Named moves, each a turn or a mirror, and the order they were made in; the first pair answered
S (before -> after):
0.081 0.601 0.445 1.059 -1.300 0.663 -0.138 -1.497 -0.109 -1.022 -0.537 -1.497 0.426 -0.107 -0.773 0.282 -0.897 -0.212 -0.547 0.500 0.109 1.655 0.155 -1.172 -0.338 -0.339 0.172 -0.356 0.663 1.692 -0.939 0.746 1.401 -0.964 -0.694 -0.329 0.805 -0.408 -0.806 -1.117 0.370 -0.299 0.449 -0.046 0.256 0.919  ->  0.221 0.430 0.402 1.040 -1.363 0.505 -0.157 -1.468 -0.119 -0.949 -0.583 -1.544 0.384 -0.049 -0.720 0.490 -0.798 -0.285 -0.443 0.526 0.030 1.593 0.193 -1.077 -0.252 -0.235 0.056 -0.335 0.709 1.662 -0.848 0.731 1.410 -0.983 -0.635 -0.250 0.800 -0.560 -0.921 -1.097 0.392 -0.289 0.445 0.015 0.070 0.919
3.510 -0.131 -3.253 -0.273 2.907 1.812 -2.080 0.007 1.372 0.124 2.219 -0.766 -2.026 -0.351 -0.098 -0.026 -0.109 -1.093 -1.340 0.438 1.764 0.724 0.062 -3.174 0.516 1.635 0.475 -3.295 -1.341 1.315 0.947 1.831 1.011 -0.571 -2.683 -1.160 -0.672 -0.149 0.642 -0.924 1.352 0.012 -0.441 0.060 -0.568 2.902  ->  3.540 -0.310 -3.112 -0.078 2.782 1.687 -2.064 0.078 1.371 0.198 2.224 -0.740 -1.958 -0.343 -0.045 0.091 0.107 -1.132 -1.306 0.405 1.720 0.825 0.168 -3.061 0.668 1.752 0.493 -3.383 -1.257 1.320 0.965 1.834 0.951 -0.449 -2.698 -1.384 -0.702 -0.193 0.576 -1.079 1.449 -0.130 -0.453 0.047 -0.691 2.885
-1.769 0.077 -0.811 0.125 -0.118 -1.837 0.237 0.812 -0.695 1.234 -0.178 -1.105 -0.252 -0.010 -0.111 1.952 0.660 0.199 0.784 0.342 -0.135 -1.915 0.270 0.390 -0.661 1.014 -0.243 -1.823 1.282 0.164 -1.191 0.691 0.532 -0.107 -0.596 -0.624 -0.162 0.708 1.857 1.163 -1.415 -0.583 1.990 -0.958 -0.676 -0.506  ->  -1.728 0.294 -0.892 -0.010 0.003 -1.727 0.286 0.518 -0.859 1.217 -0.263 -1.293 -0.230 0.055 -0.072 2.019 0.591 0.013 0.748 0.193 -0.057 -1.984 0.197 0.376 -0.732 0.921 -0.242 -1.657 1.046 0.201 -1.208 0.726 0.533 -0.111 -0.588 -0.560 0.107 0.497 1.924 1.266 -1.432 -0.467 1.854 -0.789 -0.477 -0.561
K (before -> after):
0.028 -0.854 1.117 -2.272 -1.061 -1.231 -1.161 0.671 0.267 0.339 -0.575 -0.926 1.128 -0.713 1.306 0.287 0.225 0.757 0.463 -1.018 -0.550 -0.100 -0.786 1.825 0.752 0.271 0.786 -0.322 0.819 -0.026 -0.730 -0.600 -0.503 1.890 -0.771 -0.672 -0.352 0.959 -0.945 -0.411 0.611 -0.107 -0.995 2.163 -1.824 -0.160  ->  1.750 -0.408 1.459 -1.068 -0.649 -0.028 -1.193 -0.304 0.393 -0.957 -1.156 -0.163 1.229 -0.015 0.673 -0.235 -0.822 0.027 -0.363 -0.640 -0.489 1.095 -0.179 0.910 1.284 0.121 1.202 -0.120 0.927 0.020 0.221 -0.316 -0.288 1.052 -0.586 -0.385 -0.683 0.171 -2.086 -1.644 1.510 -0.403 -1.156 2.037 -2.038 0.314
-0.190 -2.758 0.699 0.175 -1.390 -0.982 0.396 1.083 0.146 0.395 0.538 0.863 0.104 -0.432 -0.861 0.193 2.133 1.316 0.927 0.054 -0.091 0.301 -0.067 0.894 1.494 0.917 -0.959 0.044 -0.005 0.600 -0.547 -1.317 1.049 0.877 0.367 -0.126 -0.248 0.343 -0.168 0.545 -0.391 -0.889 -0.385 0.820 -0.837 -0.088  ->  1.553 -1.428 0.575 1.427 -0.545 1.014 0.263 -0.306 0.442 -1.207 -0.321 1.967 0.089 0.736 -1.307 -0.140 0.989 0.374 -0.173 0.177 0.244 1.786 0.468 -0.386 1.814 0.437 -0.321 0.069 -0.036 0.393 0.785 -0.530 0.691 -0.411 0.750 0.312 -0.044 -0.483 -1.687 -0.531 0.734 -1.160 -0.480 0.290 -0.552 -0.102
-1.303 -1.053 0.392 -1.083 0.103 -2.101 -0.176 0.902 0.491 0.874 0.076 -0.957 0.317 -0.595 -0.004 -0.181 0.548 0.637 0.901 -0.431 0.275 -0.936 -0.511 1.088 0.257 0.520 -0.218 -0.103 0.067 -0.172 -1.114 -0.411 0.765 0.981 0.439 0.174 -0.539 0.312 0.323 0.620 -0.693 0.426 0.082 0.825 -0.344 -0.233  ->  0.848 -1.270 1.404 0.760 0.047 -0.778 -0.563 0.223 0.980 -0.782 -0.597 -0.301 0.360 0.193 -0.948 -1.072 -0.176 -0.232 -0.301 0.228 0.391 0.611 0.312 0.432 1.418 0.334 0.104 -0.284 -0.056 0.234 0.229 -0.242 1.356 0.080 0.562 0.144 -1.508 -0.893 -0.814 -0.919 0.610 -0.102 -0.128 0.820 -0.994 0.650
-0.297 0.800 -1.329 0.913 0.191 0.917 -2.062 -2.787 1.316 -1.668 -1.621 -1.910 -1.469 0.751 -0.493 2.595 -1.889 -1.889 0.129 0.935 0.835 0.744 1.629 -1.308 0.536 -0.218 0.212 -1.283 -0.779 -1.119 2.159 0.479 2.736 0.133 0.186 0.400 0.211 0.054 -0.390 -0.350 -0.451 -0.572 -1.718 -3.590 0.787 -0.011  ->  -2.350 0.938 -2.283 -0.866 0.314 -0.138 -1.608 -1.857 0.778 -0.007 -0.704 -2.537 -1.500 0.015 0.420 3.414 -0.921 -1.062 1.003 0.170 0.825 -0.565 0.740 -1.139 -0.673 -0.132 0.021 -1.059 -0.534 -1.659 1.121 0.447 2.207 0.866 -0.175 0.560 1.165 1.160 0.408 1.035 -1.695 -0.195 -1.454 -3.664 1.439 -0.857
E (before -> after):
0.622 0.234 -0.454 1.271 0.084 0.367 0.735 -0.413 0.487 1.170 -1.801 -1.217 -1.278 -0.125 0.194 4.199 -1.262 0.777 2.173 0.587 1.356 -0.982 -0.520 -0.591 -0.089 0.299 -1.415 -1.736 0.946 -1.919 -0.372 -0.660 0.504 0.041 1.233 0.498 0.060 0.931 0.557 0.940 -0.633 -1.383 0.686 -2.104 -0.337 -0.082  ->  -0.298 -0.534 0.635 -1.500 -0.432 0.236 0.139 0.206 0.453 2.093 -0.098 -0.611 -0.713 -0.578 -0.245 1.958 0.368 3.577 2.380 0.020 -0.258 -1.018 -1.275 0.637 -0.445 -0.677 -1.572 1.493 -0.658 -1.127 -1.503 -1.294 0.107 0.755 1.794 0.703 0.712 1.700 1.021 1.436 -0.475 0.400 -0.420 0.542 -0.290 1.880
0.988 0.730 -0.335 1.651 0.148 -1.151 0.670 0.739 -2.446 -3.038 0.922 -0.917 -0.366 -0.182 2.708 2.254 -1.030 0.519 0.924 -0.304 0.570 -0.790 -1.026 1.506 1.443 0.531 1.407 -2.493 2.231 0.070 0.352 0.368 2.144 -0.335 1.360 2.198 -1.963 1.014 -0.887 -0.568 1.573 -1.918 2.527 -3.144 -1.472 -0.085  ->  -0.079 -0.599 1.050 -1.051 -0.767 -1.443 -0.063 1.564 -2.335 -2.067 2.428 -0.506 -0.118 -0.738 2.230 -0.160 0.612 3.335 1.467 -0.622 -1.193 -1.125 -1.558 3.018 1.653 -0.328 0.794 0.810 0.380 0.938 -1.000 -0.600 2.167 0.524 1.756 2.296 -1.837 2.225 -0.010 -0.091 1.580 -0.373 1.206 -0.407 -1.650 2.305
0.652 -0.263 1.950 0.380 1.340 -0.089 -1.163 -1.385 1.350 -0.567 -2.299 -2.099 -0.501 -2.182 0.075 0.975 -1.945 -1.262 0.526 0.764 3.030 -2.747 -0.277 -1.845 -0.575 2.872 0.416 -3.315 -0.362 -0.118 1.402 0.603 0.103 -0.078 -1.640 -0.931 -1.231 -0.099 1.661 -1.064 -0.628 -0.310 2.326 -1.770 0.866 -0.964  ->  -0.840 -1.642 3.586 -2.953 0.386 -0.369 -2.204 -0.309 1.241 0.548 -0.057 -1.411 -0.032 -2.767 -0.543 -2.287 0.098 2.418 0.700 0.166 1.195 -3.165 -1.286 -0.070 -0.666 1.748 -0.168 0.894 -2.560 0.709 -0.266 -0.568 -0.060 1.048 -1.051 -0.867 -0.707 1.150 2.365 -0.498 -0.614 1.927 0.887 1.448 0.867 1.808
1.824 -0.158 1.904 0.650 -0.681 -0.282 0.037 -0.256 -0.543 -0.873 -0.643 0.197 0.539 0.179 -1.560 -0.922 -0.596 0.217 -0.678 0.500 -0.740 0.365 0.300 1.202 0.438 -0.089 0.120 1.127 -0.443 0.759 -0.184 0.314 1.648 -0.897 0.518 0.749 -0.919 -0.620 -0.169 -0.602 0.583 0.888 -0.534 1.075 -0.478 1.530  ->  2.218 0.886 1.249 0.843 -0.170 0.227 0.425 -0.705 -0.596 -0.960 -0.832 0.634 0.696 0.387 -1.434 -0.830 -0.956 -0.529 -1.034 0.459 -0.327 0.855 0.477 0.572 -0.072 -0.336 0.671 0.970 -0.048 0.464 0.278 0.952 0.978 -1.273 0.471 1.154 -0.507 -0.990 -0.902 -0.705 0.627 0.862 -0.121 0.414 -0.034 0.799
J (before -> after):
-0.269 -0.916 0.274 0.364 1.987 1.396 -2.583 -4.380 1.452 -1.231 -0.242 -2.479 -0.578 -0.349 1.932 -1.406 -1.255 0.942 0.284 1.570 -0.358 -0.266 -0.424 -1.716 -1.117 0.693 -0.207 1.142 -2.017 -0.888 0.516 -0.929 1.572 -0.559 0.259 -0.135 0.742 1.721 1.047 0.216 -0.040 0.030 -2.030 0.094 -0.816 2.336  ->  0.911 -3.020 1.709 1.503 -0.230 0.138 -2.383 -2.531 1.631 -0.768 0.219 -1.820 0.099 -0.291 0.312 -2.049 -0.193 0.892 -0.109 2.418 -0.575 0.326 0.751 -0.139 0.406 1.651 -0.463 0.101 -1.752 0.419 0.386 -1.424 2.293 -0.396 -0.016 -0.673 -1.301 0.328 1.153 -0.876 0.853 0.029 -1.869 1.148 -2.346 3.143
-0.307 -0.862 0.321 -1.581 -1.948 -0.879 -0.859 -0.425 0.816 -1.406 2.081 -1.347 -0.173 -0.536 1.062 1.564 1.279 -0.273 0.411 1.200 0.941 -0.040 1.545 1.318 0.622 1.993 -1.093 -1.883 0.636 -0.605 -0.486 -1.539 1.697 0.490 -0.398 -1.645 -0.240 0.571 1.031 0.223 -0.064 -1.724 -1.430 -0.075 -1.644 -1.112  ->  -0.051 0.550 0.390 -3.556 -1.897 -0.714 -0.721 0.264 0.548 -0.852 3.730 0.479 1.233 -0.449 -0.224 -1.222 1.627 0.468 -1.436 1.001 0.178 0.670 2.097 1.717 -0.235 0.385 0.446 0.540 -0.194 0.534 -1.003 -0.637 -0.107 -0.367 -0.200 -0.938 0.451 -0.425 0.181 -0.568 0.698 0.830 -0.663 1.788 -0.944 -0.737
-1.330 -1.104 0.941 -1.479 -0.015 -1.590 -0.536 -0.225 -1.295 2.751 0.458 -0.497 0.766 -1.513 1.317 -0.690 -0.237 1.323 1.126 0.450 0.513 -1.327 -0.651 0.105 0.614 0.020 -1.636 0.208 -1.571 1.299 -0.950 -1.040 1.228 0.952 -0.108 -0.206 -0.069 -0.335 -0.412 0.726 1.347 0.350 0.230 -1.704 0.007 -0.653  ->  -1.414 -0.916 0.836 -1.906 0.098 -1.367 -0.394 -0.298 -1.392 2.706 0.560 -0.266 1.142 -1.620 1.244 -1.203 -0.207 1.562 0.848 0.379 0.320 -1.423 -0.656 0.013 0.402 -0.262 -1.443 0.444 -1.854 1.298 -1.168 -0.869 0.849 0.753 -0.007 -0.234 0.144 -0.254 -0.464 0.822 1.338 0.558 0.271 -1.525 0.158 -0.446
Pairs:
Between the rows of a pair lie two moves.
0.159 -1.184 2.249 -0.022 -1.039 -0.170 -0.422 0.464 0.418 0.867 0.386 0.309 -1.427 0.066 -0.329 -0.711 -0.887 1.152 -1.683 -0.210 -1.234 0.399 -1.279 0.880 -0.536 -1.018 -0.346 2.280 -0.842 0.535 -0.327 -1.264 -1.081 1.534 0.045 -1.443 -1.983 -1.390 2.037 -0.460 -0.355 -0.771 -0.326 1.402 -0.240 0.653  ->  1.459 -0.117 1.496 1.738 -0.051 1.252 -0.124 -0.793 0.504 -0.214 -0.819 0.266 -1.715 0.742 -0.244 0.068 -2.266 -0.652 -2.030 0.158 -0.280 1.327 -0.702 -0.353 -0.366 -1.058 0.126 1.072 -0.209 -0.091 1.069 -0.395 -1.357 0.650 0.323 -1.179 -1.808 -2.126 0.916 -1.125 0.157 -1.869 0.174 0.041 -0.055 -0.246 -> K, E
2.804 -0.874 0.463 -1.233 -0.007 0.163 0.778 -0.203 0.313 0.341 -0.017 0.966 -1.100 0.661 -1.086 0.974 0.577 0.522 0.486 0.469 0.084 0.211 0.924 -1.365 1.097 0.695 -0.340 0.789 0.899 -0.282 0.615 0.272 1.215 -0.847 1.324 0.622 0.768 0.558 -0.252 0.594 0.622 0.530 -0.948 2.075 -1.082 1.235  ->  2.985 -0.158 -0.296 -0.495 0.594 0.206 0.872 -0.669 0.651 -0.195 -0.721 0.425 -1.409 0.741 -0.635 1.809 -0.243 -0.546 0.453 0.372 0.748 -0.013 0.789 -2.037 0.915 1.002 -0.240 -0.146 1.264 -0.624 1.058 0.515 1.177 -1.042 1.183 0.709 0.998 0.501 -0.131 0.601 0.556 -0.008 -0.571 1.096 -0.694 0.476 -> J, E
1.578 -0.848 -1.838 1.557 -1.153 2.424 0.603 1.242 -0.924 -0.370 0.018 1.631 0.809 0.651 -0.241 0.591 1.355 -1.737 0.608 -1.367 0.208 2.487 -0.256 0.340 -0.062 0.343 -0.371 -2.415 1.075 -1.100 0.703 0.595 -0.086 0.125 1.356 0.030 -0.933 -1.079 -1.847 0.672 0.177 -1.131 0.165 0.079 -0.885 -1.110  ->  0.868 0.553 -2.741 0.642 0.059 3.007 0.606 0.123 -0.910 -0.548 0.023 1.329 0.620 0.542 0.550 0.522 0.866 -1.496 0.767 -1.864 0.005 2.341 -0.801 -0.558 -1.179 -0.450 -0.017 -1.679 0.886 -1.567 0.533 0.853 -0.659 -0.238 1.499 0.596 -0.034 -0.523 -2.068 1.265 -0.107 -0.852 0.278 -0.190 0.121 -1.351 -> J, J
2.859 2.107 -0.807 0.124 -1.260 0.213 2.630 0.364 0.965 2.081 0.542 2.415 -2.049 0.796 -2.484 2.112 0.926 -1.162 -2.691 -0.413 2.687 4.148 0.631 2.230 -0.631 -0.430 1.608 -1.964 -2.950 -0.945 1.433 -1.265 0.079 0.481 -0.387 -0.521 -1.142 -1.485 -1.556 -0.701 -0.606 -1.100 4.265 -0.780 0.075 0.283  ->  1.958 0.949 0.478 -1.828 -1.986 -0.201 1.935 1.034 1.018 2.772 2.026 2.618 -1.797 0.317 -2.847 0.120 2.087 1.031 -2.322 -0.810 1.405 3.781 -0.106 3.531 -0.574 -0.934 1.212 0.462 -4.478 -0.409 0.302 -2.137 0.188 1.265 0.076 -0.369 -1.029 -0.603 -0.888 -0.303 -0.530 0.133 3.329 1.220 -0.115 2.136 -> E, E
-0.740 -0.982 -1.086 0.022 0.636 1.410 -1.131 -0.206 0.227 0.851 -0.638 -1.086 -0.731 -0.689 1.158 0.492 0.021 1.121 0.877 1.276 -0.343 -0.474 -0.938 0.223 -0.472 0.225 -0.734 1.214 -0.906 -1.053 0.015 -1.021 0.951 0.590 0.508 -0.209 0.218 1.799 0.878 1.150 -0.577 -1.260 -1.446 0.369 -0.498 0.225  ->  0.766 0.729 -1.239 -0.380 0.213 2.217 0.053 0.568 -0.505 1.133 0.693 1.478 0.472 0.263 -0.355 -1.034 0.186 0.154 -0.913 1.037 -0.031 1.464 0.065 0.329 -0.912 -0.411 1.458 1.850 -0.156 -0.221 0.280 0.553 -1.160 -0.409 0.796 0.733 0.396 -0.449 -1.448 0.123 0.420 0.213 -0.349 0.789 0.180 -0.682 -> J, E
